Rotation paths and how fast each direction turns (degrees each step)
Each turn is a multiple of 5 degrees from 10 to 175, or 0.
Each row of a path follows its step; steps can be skipped.
path 1
step 0: [-37 -12   1  -5 -10  26  16 -12  -8  -6  10  31 -20 -17  40 -13  20   3
 -28  -4  12  24 -20 -11 -15]
step 1: [-50  10  19   0 -19  17  24  -2   4  12 -21 -14 -15  12  15 -23 -17  28
  -9  13 -11 -14  -6   7  31]
step 2: [-14 -20  25   0  -4  -1  -3  40  25  10  21 -28 -12  11 -19 -28  -5  18
  -7  18 -16  15  25 -25   5]
step 3: [-17 -17  46 -11  36   6 -15  31  -7  15  11  19  -6  -6  17   0  16   3
  -2 -24   7  13  -9 -33 -15]
step 4: [ -1   3  14 -21 -20  11  16   0 -24   0   6   2  -4 -16  57  -4  -9  36
 -22 -20  14   6 -12 -16  10]
step 5: [-13 -18   9  18 -24  13  29  14   0   2  -6   4 -43   2  -3 -27 -14  21
 -33  33  17  -8 -13   1  12]
step 6: [-34 -35  39   5  13   4 -24   4   4   0  -7  -1 -25   9  -2 -22  -8  -3
 -19   6 -34   6  32  -6  16]
step 7: [-17 -20  58 -20 -10 -10   5  12 -12   0   8  -7  32  10  11  -4   9   4
   4 -11   5  29  -1 -36   6]
step 8: [ 12  -8  22 -25   1  21  17  -5   4  34   7   9  -5 -35   5  -5  -7  43
 -17   0  30  13 -17 -17   3]
step 9: [-16 -32 -14   6 -14  28 -13  22  -8   5 -21  -3 -27 -27  22 -10 -25   3
 -38   9   3 -20  -8 -22  15]
step 10: [  1 -22  48   8 -18  -9   6  20 -19  -9  -9  16 -18  23  -1 -16  -9  -3
 -14   2 -39 -23   5 -13  30]
step 11: [  0 -31  37 -15   7  -6  -1  -5 -14  -1  19  18  14  22  -5   6   5  21
 -31  17   6  46  20 -10   6]
[  0  -2  -6  17   2  -1   3  -5  -7   1   6 -14   6  -1 -16   1   1   2
 -10 -27  -2   0  -6  11  -2] -> 0
[  8   5  -7 -11   8   0   0  27   4  10   6  -2   6 -10  -1  12  -4   3
  -4  -6  -6 -14  -7 -10   5] -> 65
[  1  -4  -2  -3 -10 -12  -2   5 -15  -5 -12 -17  14   2  15 -12  -7   7
  14  -3  -6  -7  -1   1   0] -> 130
[ -4  13 -16   8  -1   0   8  -3   9  10 -16  -5  -2  -6   1  -5 -17   6
  -6   5  13   9  -2  -1  15] -> 95
path 2
step 0: [  2   7  12 -21  -4  24  -6 -15 -12 -18 -44  -2   4  14   1  41   6 -23
 -16  34  29 -39  -3  16  -7]
step 1: [ 21 -16 -29 -41  19 -26 -38 -29   1 -31 -27   2   4  -8 -17 -11   6 -16
   4  29   1 -13  -7   2  19]
step 2: [ 15 -24 -10 -24  20 -27 -21  15  -8 -38  35  21  -2 -37  35 -15   3   5
  -6  -5 -10  31  -7   6   2]
step 3: [-19  40  15 -11  26   3  17  14 -26  -8  27   5  -1 -10  46   8 -19 -13
   3 -24  10  26  15 -28   1]
step 4: [ -1  18  18 -18  -3   6  22   0 -12  11 -12  -6  12  11 -19  31 -41 -20
  24  -5 -35  -6  32 -39 -13]
step 5: [ 18 -29 -12 -22 -17  -4  23 -31   0  10 -42   2 -23   2  -2  23 -19  31
  -1   7 -23 -17   0  -3 -42]
step 6: [  3 -20  -2  -8  43  -4  10 -34 -14 -10  -5  -7   1   2  11  17  -4  25
 -13  17  27 -22 -44  36 -20]
step 7: [-26  12  -9  -4  18  -9 -16 -14  17 -51   8 -28  47 -13   6  14 -11 -16
  -5  22  19  10 -15  18  21]
step 8: [-12  13 -16 -43 -27 -33 -28  19  11 -21  18 -16  14 -10  32 -20 -22  -9
  -5  -1 -19 -14  23  -7  21]
step 9: [ -4   8  11 -39 -13 -13  10  48 -33   1  11  28 -22   2  24   3   3  10
 -22   6 -14 -10 -11 -41  -7]
step 10: [ 13  23  -1 -35  40  21  25   1   1  -9  -9  16 -15  34 -23  28   9   5
  -9  -3   1  19  -3 -43 -23]
step 11: [ 22 -20 -18 -14  26  23   8 -21  16 -15   5  -9  -8  12 -20  26 -32 -19
   9   9 -11  14  28  31 -41]
[  1   5  -6   7  -1  -3  20 -10   0  11   4  20   0  15   1   3 -13  -6
   1   1 -11  13   1   4  -6] -> 55
[ 12 -10  -4  -8 -11  -3  -6  -5  23  -6   3  -3   4  -1  -1  -2   1   9
   1 -10 -19   6  14   5  -4] -> 115
[-12  -8 -10 -13  11   5  -2  -4   0   0   6   5  -8 -11 -20  -2   0   5
   0  -7   8  17 -10  12  -3] -> 80
[ -9  17   8  -1  -5  -2 -19  11   1   9   7   3  -5  -2   4   4 -10   3
  -1 -12 -13   9 -11 -12   0] -> 65
[ 19 -14   0   1 -10  -8   0  -7  -8  -6   7  -2  -9  11  -5   4  -6   7
  -6  -6   9   6 -15 -14  12] -> 90
[ -3   2   2  10  -3  -4  -7  -1   7  -8 -17  11   7   4  -4   5 -17  11
   4 -10  11 -14  -7  15  -2] -> 55
[ -6 -15   2   6  13 -17   3   6   3   5  -6  14  -6  -6   8 -12   7  18
  -6   6  -7  -3  -5  -9  -6] -> 100
path 3
step 0: [ -9 -14 -51  -3 -29   4  -1   4  -6  19 -27  55  17  14  -3  17 -18   6
  20  29 -19   2  13  25 -19]
step 1: [ 11 -11   6  -7  28  -5 -14  -3 -11 -45   1  62  -1   9   8 -34 -35 -27
 -23   7   1   4 -24 -12 -10]
step 2: [-24   8 -35  23   1  -8 -10 -19  12  13  -2  22 -13   1 -29   3 -11  -8
   6  18  68 -29 -29   6 -17]
step 3: [ 17   4 -22  23  26 -50 -12  18 -18  22 -24  21  13  23 -22 -48   5   8
  15   8  -4   4  14 -37 -10]
step 4: [-16   6  -7 -33   9   6  -8 -17 -15   1 -25  29 -45   0 -19 -39  11  -5
  46   4  -3   7 -22  37  17]
step 5: [-18   5 -59 -11  52   0 -25  14 -25 -16  37  36  27  -6   3  11   4  11
  18   9   9  -5  12   7   6]
step 6: [ 28 -20 -31  -7  -3 -24 -22  -9  21   4 -41  46 -25   4  11  21 -49   6
   6  15 -11 -13   1  11   1]
step 7: [-26 -26  10  -7  -4  -6  10  -6 -32  -2   8  62  24 -15 -10 -27 -18 -24
   7  32  21   1 -18 -14 -31]
step 8: [  8  44 -34  15  11   0  -3 -12  13  -9 -11  43 -19  42 -25 -25  -1  -1
 -20  -1  47 -15  -7  -6  12]
step 9: [  3  -6 -21   2  16 -37 -43   7 -14  -9 -31  -2  -2 -17 -17 -29   5  11
  57   6  20  -7 -21 -29 -26]
step 10: [-14   1 -45   8   3   2   0   5 -21  21  -4  33 -11  20 -29 -33   8 -12
  27  25 -35  16  12  46   6]
step 11: [ -4 -15 -22 -42  66 -16 -21  -4 -19 -29   7  33  -8   1  24 -13 -22   1
  -4 -13   7 -13 -18  15  12]
[  0 -16  -7   8   6  -6  -2   2   0  -7   5  -2   0  -6   6   7 -15 -10
 -17   0  -8  -4  -5  22 -11] -> 70
[ -8 -11   4 -14  12  -7  -3  -2 -10  -5  -1  -7  24   4   9  -6   2   5
   1  -8   5   0  -1 -10 -16] -> 175
[  1   4 -10 -12  15 -17   6   0  -8   6   2 -16  -6  -6  -3  -3  13   2
   7   4 -11   0   4  14  11] -> 60
[ -3  -6  -8   4   7   9  -3  10   9  12   5 -13  -1  14  -2 -11  -2  -8
   3   2  -6   0 -25  -9   2] -> 55
[ -6 -13  -2   5 -10  -4  -5  -4  -7  11  -1 -11 -10   4   2  -7 -16   3
   5  10  -7  -7  21 -11  -4] -> 110
[ -2  -8 -21  13  -1   8  15  -2   6   3  10   5  12   2   0  -6  14  10
  -8   8   1  10  12   0  -1] -> 145
path 4
step 0: [-21 -10  28  19 -15  -4   2  -6  10 -33  42  33 -13   4 -15 -24  19  11
  25  10  -1  -6  30  11 -42]
step 1: [  6  19  40  -2  -8  -7  16  22 -18 -10  22 -27  30 -29  -9 -33 -13 -18
 -19  19  13  -5  30 -31 -10]
step 2: [ 10 -11 -38  14   5  24 -20  48  -7   8 -11 -15  11 -19 -17 -10 -34  -9
 -27 -30   6  24   1  -2 -28]
step 3: [ 47  14  -7 -36   4  15 -19 -20  -1  25   7  -7 -14   6 -10  40 -19 -13
 -26 -17  17  17 -17  35   4]
step 4: [-34 -17   3 -27  13   3 -14 -16   5 -17  14  23   8   2  31  16 -10   4
  16  -9  -9   7   1  66  27]
step 5: [-19   3  34  -4   7   5  33 -16 -17  16  13  10   8 -11  -2 -24  58 -12
  48   2   5  19   1  16   3]
step 6: [  9 -23 -13  39   6  10  25   4  24   0  24  11  45 -35 -24 -25  12  -6
  -7  25 -14   4  12 -25  22]
step 7: [ 23 -10 -11  -5 -26  39  -2 -17  21 -20  -8   8 -15 -15 -29 -13 -26 -21
  -9 -17   3  18  -9 -53 -24]
step 8: [  7  10 -13 -25 -16  22 -33 -21 -17 -42  -8 -35   8   4  13  18   2  -9
 -56 -26  -6 -13   9   3  14]
step 9: [-14 -18  -3 -11  22  15  -7  -9 -45  -3  11  21  -9  44  25 -10  17  26
 -19 -24  16   2  -4  35 -30]
step 10: [ 28  21  37   3  47  -8  32  -5 -16  18  16  11  18   7  36 -28  -4  -1
  -1  23  -5  -5 -19  18  17]
step 11: [ 14   8 -11  47  19   1  19  21  37 -17 -15  21  -3 -28  16 -25 -11  -3
  33  -6 -25  33   0   9  -7]
[  8   3  -2  15  -2  -5  -7  -4  -5   2  -4  -9  11   3  10   3 -13  -5
  12   7  20  12   1  15  -5] -> 45
[ 11  -2 -15  13   1  -4   0   1   0   8   3   3   1   3 -13  10  25   9
 -10   1   4   1   8  10  -8] -> 115
[ 0  0 15  1 -2 22 -3  9 17  2  9 -5  6 -2 13  5  8 14 -6  0  8  9 -5 -1
 -2] -> 0
[ -5  -3   6  -5 -21  -8   0 -15   0  -6   8  -4   6  12   5  12   1   8
   4 -19  -7  -7   3  11  -4] -> 80
[ -3  -5  -4   0  10   8 -17 -10 -16  -2   4  -7 -18  -8  -1  13  -3   9
  -3  -7  10  -5  -9   2  12] -> 70
[ -5 -15  -2   4   5  -5  16   9 -13  11  12 -18   7  11  -2  -8   0   4
   0  -9   3   5  -8  -8   6] -> 90
path 5
step 0: [-20   6 -30 -12 -26 -37 -39  -5  -8 -53 -12 -11 -50 -23  -3 -23  28   4
 -20 -20 -17   2 -17   7  16]
step 1: [ 22  18 -25  18  16  -1 -23 -23 -24 -16  32  19   7   5  26 -66 -31  -1
  17 -29  11 -16   7  -5 -38]
step 2: [ 14  -9 -14 -20 -12  19  33  34 -55 -17 -18  10 -35  55  -7 -10 -27  -7
   2  14   8  30  -2 -15  -7]
step 3: [ 51  -6  28  15  34  -6   9   2  -9 -60  -4  -3 -30 -37 -27   4   2 -10
  14  15 -37   2  -3  14  14]
step 4: [  2  22   6 -22  33 -25  16 -54 -17 -39  15  -6  37   8   6  -1  16  -7
 -31  26  30  12 -24 -15 -29]
step 5: [ 35  31  -5 -39 -42  21  31  20  26 -16  -1  -7  35  33  -6   1  13 -25
  30 -14  -8  -6 -31   8 -16]
step 6: [ -2 -21  -3  -7  -9   7 -11  -4  13 -25 -29 -39  18 -13 -46  -6 -21 -56
 -26 -14   1  21  35  38   4]
step 7: [-35   0 -10 -30 -19 -16  13  -5  -3 -15  30  49  17 -65 -20 -23 -14 -22
  -6  14  14 -18 -11 -13  -4]
step 8: [-16   8 -21  45 -40   3  61  -9 -16  -5  10 -27  -2  -8  36   1 -23 -16
  26 -26  26  10 -25   6  -5]
step 9: [ 26  13  30  20 -35  40 -20  36 -34   0  30 -32  -1 -22   2   8 -22 -22
 -33  22  -7  15  22 -22  12]
step 10: [-31  13  12 -15   2 -11 -15 -22 -16 -53  37   5 -21   7  -8  28 -11   6
 -17 -17   3 -28 -12  -1  65]
step 11: [ 15  47 -22  12  15  10  -5   0  -1 -21  -3   5  23 -13  46 -44  29   1
   8 -40  17  23 -10 -23  35]
[-15   1   1 -13 -13  -7   7  11   1 -12   8   9  -7  10   8   7  11   3
  14  12  -1  -4   8  10   2] -> 140
[ 14   2   2  -8   3   5   3 -19   2   1  11   0  -5   7   0  -6  -3  11
   8  10  -2  19   4  -3  19] -> 45
[ 18   1  -9 -13   6 -18   3   0 -14   3  -1  -6  -1   2 -12  -2   0   0
   5   7  -1  -1  -5  16 -15] -> 25
[ -3 -17  11   2  -5  15   4  12 -13   6   4 -14   4   8 -11  -9  15  -1
   5  -6 -10   7  -2   3   0] -> 110
[ 1  4  6 13 10 -4 -7  3 -1 -7  1 -9 14 -6 11 -6  1  0  8  1  5 11 25 13
 -5] -> 140
[ 0 -1  2 10  4 -8  2 -1 10 27 -1 10 -4  6 -8 10 13 15 -3 -2 -2  0 13  3
 -3] -> 0
path 6
step 0: [-17  -4 -36  21 -35  -3  28 -28  24  23 -10   4  23  12  27  -9 -16   2
  28 -12  32   3 -13 -30   6]
step 1: [ 15  -5  24 -35  19  -6  30  -2 -27  -9  10 -14  19  24  10   7  45  31
  16  -3  -3 -28 -31  21   2]
step 2: [ 13  -2  -9  12 -44  19  -8  -8  -3  -8 -22  43  12  24   2  -1  -8  33
 -24  -2  28   0  39  -5  26]
step 3: [ 10  -6  16 -19  -5   9  27   5  -3  22   0 -46 -12  12  39 -49   2   9
  43   2  -7   7  14  -5 -11]
step 4: [ -8   4  31 -14  12   0  -6 -17  33 -27 -10  21 -23   2 -27  18  23  55
  -9   9  12   2  25  24   2]
step 5: [ 29 -29 -12  -6 -26   3 -14  14  11  31   9   5  -6 -10 -13 -48 -36  20
   2 -28   4   8   2 -35 -12]
step 6: [ -2 -28  25   6  21  46  17 -19  13  11  -6 -25 -26 -12  -2   7  24  14
   0  27  -7   4 -31  35 -17]
step 7: [ -7 -21  22 -25 -26  19 -33  15  20 -32  -3  20  25   1 -16  14 -18   8
 -32 -18 -27  18   3 -30  -8]
step 8: [ 18 -27  11  30  -6  17  20 -26  14  29  27 -25  19 -17  -1   5 -27 -31
  34   4  12  25   2   9 -10]
step 9: [-16 -23  19 -20   0 -16  -7  19  -4 -38  -5  14  19 -19   7  40  24  22
  11  38  -3   6 -32  -4 -25]
step 10: [ 46 -36 -16   4  -4  -8   5  -4  -3   9  -6  37  33  25 -24  -9 -28 -36
  -6  11 -12   9  27  -6   7]
step 11: [  5   8  18  31 -25  -5   4  -7 -37 -20 -15 -38 -16 -15  15 -11  14 -11
  27  52  -5  11 -13   3 -23]
[ -2   3  -5  13 -10   8  -2  -6  -2   1 -13  -9  -8  -6 -16  20  15   5
   4   6   7   4   6  -6  11] -> 160
[ 14 -14 -13   2   4  10  -1   7 -17   8  -8  10  -2   4  -2  -5   7   4
 -14   7  -1  -6 -17   2   3] -> 85
[ -5   4  25  -1   8  -1  -3  -4 -13   8 -19   6   5  -8  -6  -8   2  -7
   9  -6  10   3  -8   8   2] -> 145
[-12   0   1   2  -3  13  -1  -9  12   3   4  -6  -6  -6 -10   3  -7  -4
 -13 -17  -7  -6 -23  -3  -4] -> 45
[-15  -3   6  -1  -1  -5  -2  19   3   1   1   6   0  23 -15   9   9   5
   1  -2  -9   1  -2  15  -2] -> 135
[  1   2  13 -18  -5  -9  -9 -11   0   0  10   3  -9  -3   8  11  17  -2
 -17  11   5  -2  -3   4  -2] -> 140
[-10   8 -12 -18  -9  12  -8   4   1  -8 -11  18   5  -6  -4   4 -11   2
   0   4  10  -6   6   2 -11] -> 145
path 7
step 0: [ -6 -25   8 -29 -35 -18   8  12 -26  11  -4  34 -37 -13  17  25 -34  -5
 -18   4 -37  46  11 -18  -8]
step 1: [ -1 -14  29   6 -10  25   9 -15  -2   0  -4  13 -46 -60  11   5 -63   9
 -20   8   9 -23  -4   5   8]
step 2: [ 18 -23  17 -27 -12  13  15 -18 -48   3  30  -9 -14 -13  26  57 -21  24
  20 -10 -13  -9   6 -21  17]
step 3: [ 11  13   1  -1 -51  11 -13  16 -10  -9   6  18   6 -57  23  24 -25  20
  31  16   0 -17 -28   9 -28]
step 4: [-13   6   8  -1   0 -17  26 -66  -6  -6  -5   2  24 -13  17  52 -31  32
  17  -4  -1   1 -10   5 -35]
step 5: [-12  14  10  53 -27  14  -9 -31 -27 -14  25 -11  24  -1  -3   5 -11  25
  43  35  21 -30 -19   4   7]
step 6: [-34   9  -4  25 -48 -20   1 -27 -18  -4 -17   1  27  12   4  24  30  13
  43  -4 -30  32  -5 -21 -22]
step 7: [-38  37   0  62 -19 -27  -8 -38 -10 -10 -19  21 -15  -5  -4 -40 -16   3
   2   4   5  -2 -15  -1 -23]
step 8: [-30  15   4  35  -7  10   9 -55 -26   8 -20 -11 -22  24   9   1  33   0
   8 -30   6  10  19 -36  37]
step 9: [-11  44  -6  28 -36 -11 -36  26 -27  12   9  18 -37  -4  27 -33  27  -8
   8 -15  13   7  11 -30   3]
step 10: [-28  35 -15  -9   2  -4  -8 -23  12  28 -44  13 -27 -21  34  20  22   4
 -35 -33  15  14  27 -14 -12]
step 11: [  4  49   1  11  21  13 -22  -8 -20  22  27   7 -34  12  41   3   0  12
 -30  15  46 -11  28  12  19]
[ -5  16   5   4  12 -12   8   2  -5  -1 -13   5  -4   0   5  -1  26   1
   6  12   8  -8   1  -6   0] -> 20
[-21  22  -7  -6  -6  -1  -4  -8   9  -3  14  -4   3   4  -6 -11   6   2
   2 -15  -3   0  -2  -1   7] -> 25
[  8   8   9  22  -1   3  -2  11   3 -17  14   2   0 -12   8 -13   1   0
  -9   2  -3  -5  -1  12   1] -> 175
[ -2   2  10 -13   4  16  -2  -5  -3  13  14   6 -12 -13  -1  -1  10  -7
 -15   7  -3   3   4  -9  -8] -> 35
[ -9   0   0   5  -2   2  -2  -4   9   3  10  -3  22   9  -5  10   4   2
  -4  25   5   5   2  10 -11] -> 45
